Every row has a hidden score. In each pair, how much higher is the second row's than the first's? 20 means about the same, 40 much higher and 0 much lower. The score is a weighted sum of the row's numbers plus the product of two more (or one squared), each taken from its middle value.
tensor([ 45.,  49.,  97.,  55., -12., -60., -48.,  94., -30.,   7.])
tensor([ 22.,  40.,   2.,  62.,  -7., -47., -33.,  45., -61., -45.]) ~ 16
tensor([-49., -23., -17., -27.,  13.,  13.,  22.,  13.,  41.,  42.])
tensor([ 23.,  73., -13.,  54.,  10.,  13.,  27.,  22., -54., -23.]) ~ 32
tensor([-36.,  -9., -15.,  27., -38.,  15., -16.,  63.,  46.,   6.])
tensor([-44., -41., -56., -86., -41., -13.,  10., -80.,  -2., -18.]) ~ 33
tensor([ 44.,  37.,   4.,  37.,  30.,  20.,  10., -20., -56., -72.])
tensor([-28.,   6., -59., -74., -17., -46.,   0., -66.,  -9., -13.]) ~ 20
tensor([-70.,   3., -12., -11.,   9.,  17., -43.,  13.,  -4.,  23.])
tensor([ 58.,  84.,  50.,  50.,  54.,  11., -16.,  30., -48., -28.]) ~ 21
tensor([-111.,  -20.,   -8.,  -29.,  -57.,   20.,  -16.,  -73.,   25.,
         -60.])
tensor([ 58.,   3.,   4.,  41., 119.,  62.,  53., -21.,  43.,  68.]) ~ 26
tensor([-13.,  36.,  -4.,  15.,  11., -27., -45.,  -3., -15.,  10.])
tensor([ 12.,  39.,   5., -27.,  28.,  21.,  49., -15.,  51.,  65.]) ~ 16
tensor([ -4., -14., -41.,  22., -61., -83., -65.,  30., -94., -48.])
tensor([-42.,   1.,   8.,   3., -17.,  25., -32.,  18.,  27., -18.]) ~ 21
tensor([ 30., -32., -47.,  -8.,  64., -10.,  -1., -64., -18.,  15.])
tensor([ 20.,   6., -35., -46.,  15.,   4.,  40., -59.,  33.,  17.]) ~ 11
tensor([ 16.,  -2.,  -7., -52.,   3., -28.,  25., -42.,  19.,  28.])
tensor([ -3.,  10., -48.,  23.,  -2.,  50.,  15.,  10., -49., -35.]) ~ 25
tensor([-24., -31.,  40., -23.,  -8., -30.,  -2.,  26.,  26.,  50.])
tensor([-81.,  -8.,  17.,   7., -67.,   3.,   2., -45.,  33., -19.]) ~ 26
tensor([ 52.,  -6., -19., -19.,  36.,  18.,  62., -31.,  56.,  24.])
tensor([-31.,  -3.,  14.,   4.,  -8., -32., -49.,  21., -25.,  21.]) ~ 25
tensor([-26.,   7., -18., -39.,   1.,  16., -16., -46., -71., -78.])
tensor([-14.,  12., -51., -72.,   9., -41.,  30., -61.,   8.,   5.]) ~ 14
tensor([ 13., -56.,  35.,  35., -45., -60., -72.,  49., -37., -33.])
tensor([ -9.,  22., -20., -26.,  -4.,  34.,  56., -23.,  62.,  47.]) ~ 17
tensor([-59., -32., -20.,  15., -23.,   4.,  36.,  -2.,  50., -15.])
tensor([ 51.,  -9., -11.,  37.,  41., -42., -20.,  34., -16.,  28.]) ~ 28
tensor([-71.,   0.,  40.,  17.,  -7.,  67.,  13., -56.,  36., -46.])
tensor([-13.,  29., -31.,  23.,  -3.,  13., -62.,  14., -17., -38.]) ~ 19
tensor([ 53., -62.,  69.,   2., -66., -60., -40.,  82.,   8.,  23.])
tensor([ 23.,   7., -24.,  15., -46., -29.,  -6.,  42., -55., -44.]) ~ 20
tensor([ 59.,  86.,  37.,  89.,  65.,  28.,  22.,  38., -27.,  -1.])
tensor([11.,  7., 75.,  8., -5., 24., 65., 16., 87., 60.]) ~ 18
tensor([ 19., -26.,  10., -25.,  15.,  64.,  61., -56.,  53.,  35.])
tensor([ 25., -11., -46., -52., -10., -14.,  22., -47.,  43.,  20.]) ~ 16
tensor([ 50.,   7.,  34.,  -1.,  14., -35.,  60.,  41.,  58.,  77.])
tensor([ 12.,   2., -38.,   4., -12., -17., -13., -37., -73., -82.]) ~ 29
tensor([-80., -52., -25.,  20., -37.,   8.,  18., -11.,  34., -23.])
tensor([-71., -69., -75., -58., -53., -32., -18., -26.,  31.,  -5.]) ~ 15
tensor([ -2., -12.,  25.,  15., -43., -75., -94.,  21., -55., -60.])
tensor([  6., -66.,  44., -37., -54.,  11., -23., -12.,  16.,  37.]) ~ 21
tensor([ 49.,  -3., -48.,  -6.,  69.,  32.,  46., -40.,  41.,  37.])
tensor([ 56.,  65.,  37.,  21.,  29., -31.,  18.,  37.,  -9.,   3.]) ~ 16
tensor([-32.,   7., -32.,  -9., -24.,   0., -14.,  49.,  29.,  40.])
tensor([ -5., -60., -66., -55.,  47., -74., -40., -58., -37.,  25.]) ~ 36
tensor([ 21.,  60.,  30.,  25.,  12.,  -1., -22., -14., -65., -84.])
tensor([ 46.,  21.,  31.,  13., -13.,  25.,  49.,  76.,  12.,  27.]) ~ 16
tensor([-89.,  24., -31., -54., -26.,  -2., -39., -52.,  -7., -25.])
tensor([  17.,  -87.,  -62.,  -39.,   35.,    9.,   19., -110.,    4.,
          26.]) ~ 23
tensor([ 16., -57., -68., -36.,  36., -43., -51., -33., -13., -56.])
tensor([ 16., -12., -39.,  32., -35., -46., -15.,  43., -57., -17.]) ~ 4
tensor([  8., -54., -74., -22.,  62., -27., -48., -48., -32., -36.])
tensor([ 39.,  54.,  79.,  59.,  24.,  11.,  17.,  69., -12., -29.]) ~ 2
tensor([  6.,  16., -61.,  22., -38., -51., -41.,  16., -94., -35.])
tensor([25.,  9.,  7.,  9.,  0., 80., 62., 14., 17., 25.]) ~ 24
tensor([-42.,  29.,  31.,  24.,   8.,  77.,  52., -22.,  63., -13.])
tensor([-77., -21.,  -5., -52.,  24.,  39., -25.,  -7.,  10.,   6.]) ~ 20
tensor([ -1., -59.,  30., -33., -49., -62., -13.,  21.,  31.,   9.])
tensor([ 36., -10.,  -7., -29.,   7.,  44.,  42.,  -7.,  63.,  30.]) ~ 22
tensor([ 62.,  58.,  15.,  59.,  15., -29.,  -6.,  46., -48.,  11.])
tensor([  0.,  20., -49., -57.,  -4., -29.,   8., -64.,   6., -13.]) ~ 21
tensor([ -3., -10., -15., -59., -24.,  17.,   5., -24.,  48.,  -8.])
tensor([-25.,  -9.,  -7., -22., -40.,  21.,  15.,  24.,  80.,  23.]) ~ 16
tensor([ 55.,  24.,   6.,  -5.,  14., -37.,  21.,  18., -22.,  -3.])
tensor([-79., -53., -25., -67., -60., -64., -65., -40., -39., -10.]) ~ 24
tensor([ -6.,  30., -33., -37.,  15.,  10.,  44., -21.,  -8., -11.])
tensor([ 19.,  14.,  25., -22.,   3., -21.,  38.,  26.,  47.,  75.]) ~ 9
tensor([ -3.,  12.,  20., -39.,  13.,  26.,  55., -16.,  60.,  52.])
tensor([ 50.,  24.,  13.,  39.,  23.,  26.,  21.,   2., -33., -61.]) ~ 19
tensor([-22.,  21.,  21.,  57.,   3.,  79.,   9.,  10.,  35.,  -3.])
tensor([ 19.,  29.,  49.,  49., -20., -38., -51.,  47., -41., -38.]) ~ 21
tensor([ 53.,  -9., -11.,  24., 101.,   6.,  35., -34.,  21.,  47.])
tensor([ 22., -19., -57.,  19., -56.,   3., -12.,  48., -41., -18.]) ~ 7
tensor([ -8., -66., -42., -41.,  64., -46., -28., -56., -25.,  46.])
tensor([ 14.,  54.,  36.,  21., -26., -74., -63.,  27., -65., -49.]) ~ 6
tensor([-16.,   8.,  13.,   1.,  45., 113., -29., -20.,  22., -67.])
tensor([ 12.,  -7., -20., -57.,   2., -14.,  29., -37.,  29.,  -3.]) ~ 7
tensor([ -2., -25., -13., -51., -20., -65.,   7.,  -7.,  12.,  37.])
tensor([ 64.,  81., 127.,  92.,  14., -12.,   2., 127.,   4.,  18.]) ~ 19
tensor([-25., -91.,  16.,  34., -88., -24., -27., -44., -47., -42.])
tensor([ 32.,  81.,  62.,  67.,  -8., -12., -29.,  32., -33., -36.]) ~ 18
tensor([ 66., -29.,  -9.,  12.,  97.,  68.,  80., -50.,  55.,  79.])
tensor([ -1.,  46.,   7.,  40.,  20.,  61.,   1., -27.,   3.,   0.]) ~ 17
tensor([-81., -27.,  -2.,  27., -37.,  38.,  23.,  13.,  62., -13.])
tensor([-24.,   0., -14., -10.,  -4.,  16.,  26.,  77.,  66.,  59.]) ~ 14
tensor([  3.,  29., -25., -30.,  32.,  20.,  37., -35.,   7.,  -5.])
tensor([-36.,  -6., -15., -10., -32.,  20., -54.,   4.,   1., -61.]) ~ 17
tensor([ 10.,  75.,  16.,  31.,  13., -19., -54., -17., -64., -85.])
tensor([-47., -72.,   1.,  -1.,   8.,  41.,  27., -97.,  12., -37.]) ~ 21
tensor([ 36., -34., -34., -54.,  58.,  15.,  27., -70.,  32.,  51.])
tensor([-14., -11., -36., -58., -21., -25.,  23., -24.,   8.,  27.]) ~ 13
tensor([-105.,  -72.,  -12.,  -19.,  -97.,  -52.,  -47.,  -57.,    1.,
         -38.])
tensor([ 42.,  38.,  89.,  66.,  31.,   7.,  33.,  58., -12., -10.]) ~ 19
tensor([-39., -10.,   2., -29.,  25., 114., -30.,  -2.,  13., -54.])
tensor([ 24.,   7.,  70.,  35.,  -7., -57., -37.,  52., -47., -55.]) ~ 13
tensor([-19., -37., -32., -61., -49., -95.,  -3., -13., -11.,  -8.])
tensor([ -3., -86.,  68.,  27., -66.,  -7.,   9., -25.,  28., -19.]) ~ 20
tensor([ 59., -10., -15., -27.,  38.,   5.,  74.,  -6.,  66.,  45.])
tensor([  8.,  13.,  66.,  26., -36., -87., -71.,  62., -65., -47.]) ~ 24
tensor([  6.,  -5., -48.,  26., -58., -66., -54.,  19., -80., -48.])
tensor([-100.,  -39.,  -22.,  -39.,  -51.,  -45.,  -59.,   -9.,  -20.,
          -8.]) ~ 23
tensor([ -5.,  38., -35., -36.,  18., -19.,  15., -52.,  -7.,  -8.])
tensor([-24.,  46.,   0.,   9.,  16.,   1., -18.,  29.,   5.,  42.]) ~ 18
tensor([ 50., -19., 114.,  46.,   9.,  76.,  55.,  44.,  67.,  76.])
tensor([ 61.,  34.,  44., -20.,  34.,   2.,  60.,  36.,  47.,  30.]) ~ 15
tensor([ 20.,  44., -21.,  64.,   3.,  24.,  11.,  23., -67., -14.])
tensor([  1.,  26., -55.,  50., -29., -30., -31.,  23., -88.,  -9.]) ~ 16
tensor([ -78.,  -31.,  -76.,  -28.,  -52.,   -7., -113.,  -36.,  -79.,
         -86.])
tensor([ -9.,  39.,  -5.,  14., -33., -54., -53.,  -6., -57., -39.]) ~ 17
tensor([ 26., -17.,  31.,  24.,  41.,  82.,  90., -44.,  81.,   8.])
tensor([-58., -14., -21., -30., -19.,  19., -63.,   4., -16., -42.]) ~ 23
tensor([  0.,   6.,  16., -18.,  18.,  75.,  85., -43.,  75.,  -3.])
tensor([ 55.,  20., 104.,  24.,  30.,  -2.,  54.,  73.,  45.,  53.]) ~ 14
tensor([ 22.,  20.,  -3.,  64.,   6.,  31.,  -1.,   2., -32.,   3.])
tensor([ 48., -18.,  81.,   8., -22., -42.,  23.,  78.,  50.,  54.]) ~ 13
tensor([ 19.,  18., -54.,  44.,   8.,  23., -19.,  -9., -68., -19.])
tensor([-21., -14.,  25.,  34.,  -2.,  56.,  88.,  22.,  77.,  33.]) ~ 21
tensor([-15.,  14., -50., -48.,   1., -11.,  16., -29.,   5., -17.])
tensor([  9.,   1.,   3., -30.,   2.,  10.,  29.,  12.,   6.,  52.]) ~ 21
tensor([ 67.,  14., -34., -15.,  87., -11.,  41.,   8.,  38.,  98.])
tensor([-29., -41.,  19., -18., -79., -47., -31.,  18.,   6., -25.]) ~ 12
tensor([  2., -42.,  43., -34., -58., -29.,   0.,  -7.,  41.,  25.])
tensor([-73., -28.,   8.,   9.,   8.,  63.,  -8., -73.,  14., -58.]) ~ 25
tensor([ 26.,  -1.,  13., -45.,   7.,  17.,  31., -20.,  71.,  21.])
tensor([  1., -32.,  24.,  17., -50., -51., -44.,   4., -79., -88.]) ~ 22
tensor([ -80.,  -88.,  -42.,  -46.,  -91.,  -46., -104.,  -21.,  -31.,
         -80.])
tensor([-48.,  -3.,   1.,  -2., -40.,  20., -37.,  -4.,  20., -30.]) ~ 19
tensor([ 38.,  53.,  28.,   7.,  32.,  -3.,  13.,  20., -34., -50.])
tensor([ 24.,   7., -47.,  35.,  -1.,   9.,  -4.,  -9., -81., -37.]) ~ 23
tensor([-51., -15., -79., -73., -54., -13.,   9., -77.,   9.,  -6.])
tensor([-30.,  27., -33., -34.,  15.,  -6.,  27., -20.,  41.,  73.]) ~ 14
tensor([-85.,   0., -13., -30., -38.,  26.,   5., -65.,  36., -47.])
tensor([ 59.,  52.,  19.,  67.,   5., -21., -10.,  51., -13.,  12.]) ~ 13
tensor([-16., -24.,  73.,  73., -33.,  28.,   6.,  13.,  39.,  14.])
tensor([-14., -44.,   3.,   7.,  31.,  66.,  69., -89.,  65., -14.]) ~ 22
tensor([-19.,  28.,  17.,  15.,  24.,  28., -19.,  55.,  29.,  35.])
tensor([-35., -22.,  -7.,  -9.,   0.,   8.,  10.,  42.,  30.,  30.]) ~ 15
tensor([-105.,  -36.,  -14.,  -27.,  -92.,  -29.,  -38.,  -64.,   13.,
         -43.])
tensor([  5.,  62.,  40.,  30., -16., -56., -51.,  21., -56., -57.]) ~ 18
tensor([-56., -18.,  -6., -41.,  -3.,   0.,  -5.,  24.,  48.,  41.])
tensor([ 33.,  38.,   6.,  40.,  21., -53., -30.,  17., -64., -31.]) ~ 23
tensor([-57., -15., -36., -21.,  -6.,  -6., -49.,   4., -13.,  18.])
tensor([ 36., -32., -51., -37.,  65., -57.,   3., -30.,  -2.,  59.]) ~ 25
tensor([ 67.,   2., -13.,  53.,  63.,  20.,  44.,   1., -17.,  12.])
tensor([  3.,   1.,  -7.,  -1., -30.,  68.,  25.,  40.,  13.,   8.]) ~ 21
tensor([ 70.,  65.,  43.,  83.,  42.,  27.,  26.,  25., -18.,   8.])
tensor([ 39.,  73.,  43.,  81.,  23.,   4.,   8.,  45., -21.,  17.]) ~ 19
tensor([ 56.,   9.,  23., -27.,  59.,  50.,  60.,  10.,  59.,  80.])
tensor([-71., -36., -43., -46., -14.,   5.,  -6.,  13.,  39.,  33.]) ~ 15
tensor([-44., -35., -14., -27.,   2.,  13.,  35.,   2.,  23.,  45.])
tensor([-33., -36., -22., -54., -48., -71.,  -5., -14.,  13.,   0.]) ~ 16
tensor([ 40., -12.,  63.,  -3., -16., -24.,  47.,  56.,  74.,  66.])
tensor([ 13.,  43.,  -8.,  40.,  -1.,  21., -48.,  25., -13., -12.]) ~ 30
tensor([ 50.,  11., -21., -30.,   3., -36.,  30.,  -4.,  50.,  19.])
tensor([  4.,  57.,   1.,   0.,  50.,  38.,  40., -30.,  13.,   5.]) ~ 29
tensor([-61., -70.,  39.,  29., -81., -28.,   7.,  -1.,  47., -38.])
tensor([ -3.,  23., -28., -51.,  16., -29.,  37., -47.,  10.,   5.]) ~ 26
tensor([-64., -29.,  21.,  24., -51.,  22., -16., -36.,   6., -33.])
tensor([  7.,  14.,  17.,  43., -22.,  -8., -23.,   1., -45., -15.]) ~ 19
tensor([ -8.,   6.,  30.,  49., -10.,  -3., -38.,   3., -40.,   0.])
tensor([ 64.,  62.,  38.,  98.,  49.,  29.,  36.,  64., -37.,   0.]) ~ 16
